A =
[[126 134 142 127 119 134 135 119 122 121 134 119 140]
 [124 118 124 135 129 147 128 127 120 125 116 121 135]
 [134 118 124 132 144 140 125 131 124 134 123 125 138]
 [134 122 116 129 140 121 121 133 134 139 121 137 114]
 [124 139 132 124 112 117 131 125 132 121 132 131 118]
 [118 118 131 129 131 127 133 128 125 106 132 128 123]]
Indices start at 0.
(0, 0)	126
(0, 10)	134
(1, 2)	124
(0, 3)	127
(3, 2)	116
(0, 11)	119
(2, 10)	123
(2, 1)	118
(1, 6)	128
(1, 0)	124
(4, 3)	124
(5, 11)	128
(5, 5)	127
(3, 5)	121
(3, 9)	139
(4, 8)	132
(0, 9)	121
(4, 4)	112
(3, 8)	134
(2, 2)	124
(0, 4)	119
(1, 4)	129
(1, 9)	125
(4, 7)	125

arr =
[[135 130 126 136 127 126 126 130 125 131 129 127 129 129]
 [116 132 132 110 134 126 131 131 128 145 139 129 130 131]
 [120 125 121 123 115 129 121 125 132 133 130 128 127 125]
 [139 128 115 140 105 129 117 127 126 132 132 125 128 123]
 [120 125 124 119 119 130 125 124 129 127 130 128 127 121]
 [129 129 134 130 135 129 136 129 127 127 123 129 128 130]
 [120 127 135 120 144 129 135 128 130 121 121 129 128 133]
 [131 128 132 130 130 129 133 128 127 123 124 129 128 128]
 [134 128 128 143 125 127 127 129 132 125 130 130 128 129]
 [136 131 133 139 130 128 133 132 126 135 129 130 129 130]
 [113 125 127 107 124 130 128 126 127 133 130 128 126 125]]
arr[0,0] = 135
arr[:, 4] = [127, 134, 115, 105, 119, 135, 144, 130, 125, 130, 124]
arr[3] = [139, 128, 115, 140, 105, 129, 117, 127, 126, 132, 132, 125, 128, 123]
arr[7,2] = 132
arr[5,0] = 129
arr[:, 8] = [125, 128, 132, 126, 129, 127, 130, 127, 132, 126, 127]
arr[9,4] = 130
arr[1,0] = 116
arr[0,2] = 126
arr[10,5] = 130
arr[4,9] = 127
arr[7,5] = 129
arr[3,13] = 123
arr[5,11] = 129
arr[7,0] = 131
arr[6,10] = 121
arr[1] = [116, 132, 132, 110, 134, 126, 131, 131, 128, 145, 139, 129, 130, 131]
arr[8,11] = 130
arr[5,3] = 130
arr[2] = [120, 125, 121, 123, 115, 129, 121, 125, 132, 133, 130, 128, 127, 125]
arr[1,1] = 132
arr[3,12] = 128
arr[9] = [136, 131, 133, 139, 130, 128, 133, 132, 126, 135, 129, 130, 129, 130]
arr[7,3] = 130
arr[0,6] = 126
arr[3,1] = 128
arr[0,11] = 127
arr[0,13] = 129
arr[7,13] = 128
arr[7] = [131, 128, 132, 130, 130, 129, 133, 128, 127, 123, 124, 129, 128, 128]
arr[1,12] = 130
arr[1,2] = 132
arr[10,11] = 128
arr[9,1] = 131

grid =
[[126 133 129 131 130 136 126 123 130 131 130 127 132]
 [120 124 128 131 115 121 129 126 131 126 129 129 132]
 [124 122 129 126 125 121 137 126 129 118 127 126 123]
 [130 135 129 126 150 143 129  99 132 133 122 131 119]
 [128 129 127 122 131 131 131 124 125 122 134 125 120]]
Indices start at 0.
(0, 0)	126
(1, 9)	126
(0, 10)	130
(4, 4)	131
(1, 0)	120
(3, 12)	119
(2, 4)	125
(2, 7)	126
(0, 9)	131
(1, 1)	124
(4, 2)	127
(2, 1)	122
(0, 7)	123
(3, 4)	150
(2, 3)	126
(1, 12)	132
(4, 8)	125
(1, 3)	131
(2, 11)	126
(4, 7)	124
(4, 11)	125

m = [108 113 122 133 130 131 122 101 128 140 134]
m[0]	108
m[2]	122
m[10]	134
m[8]	128

B =
[[127 144 135 124 114 120 127 124 132]
 [134 139 145 129 128 128 134 125 130]
 [151 129 129 140 140 119 109 124 130]]
B[0][0] => 127
B[1] => [134, 139, 145, 129, 128, 128, 134, 125, 130]
B[1][0] => 134
B[2][2] => 129
B[:, 6] => [127, 134, 109]
B[0] => [127, 144, 135, 124, 114, 120, 127, 124, 132]
B[0][7] => 124
B[:, 5] => [120, 128, 119]
B[:, 2] => [135, 145, 129]

data =
[[126 128 120 103 138]
 [127 123 123 147 127]]
data[0,0]	126
data[0]	[126, 128, 120, 103, 138]
data[-1,3]	147
data[1,-3]	123
data[0,2]	120

M =
[[119 149 147 133 121 135 126]
 [148 117 123 136 127 140 120]
 [121 146 143 135 122 135 128]
 [123 136 134 137 124 134 127]
 [147 120 123 139 140 145 122]
 [146 125 119 139 150 153 119]
 [115 146 140 137 127 123 130]
 [136 116 132 132 127 119 142]
 [147 100 131 122 135 119 129]
 [121 121 127 119 135 115 130]
 [142 106 131 124 132 121 130]
 [150 119 124 134 138 141 122]
 [137 116 132 128 128 119 138]
 [148 119 124 136 139 143 123]]
Indices start at 0.
(0, 0) = 119
(0, 3) = 133
(1, 1) = 117
(6, 0) = 115
(11, 1) = 119
(13, 3) = 136
(8, 6) = 129
(2, 0) = 121
(8, 0) = 147
(6, 4) = 127
(12, 4) = 128
(11, 6) = 122
(11, 3) = 134
(1, 5) = 140
(8, 3) = 122
(3, 2) = 134
(12, 5) = 119
(13, 1) = 119
(9, 5) = 115
(2, 3) = 135
(9, 6) = 130
(4, 1) = 120
(0, 4) = 121
(0, 2) = 147
(0, 5) = 135
(10, 4) = 132
(7, 1) = 116
(3, 3) = 137
(13, 5) = 143
(2, 5) = 135
(11, 5) = 141
(10, 6) = 130
(13, 2) = 124
(3, 5) = 134
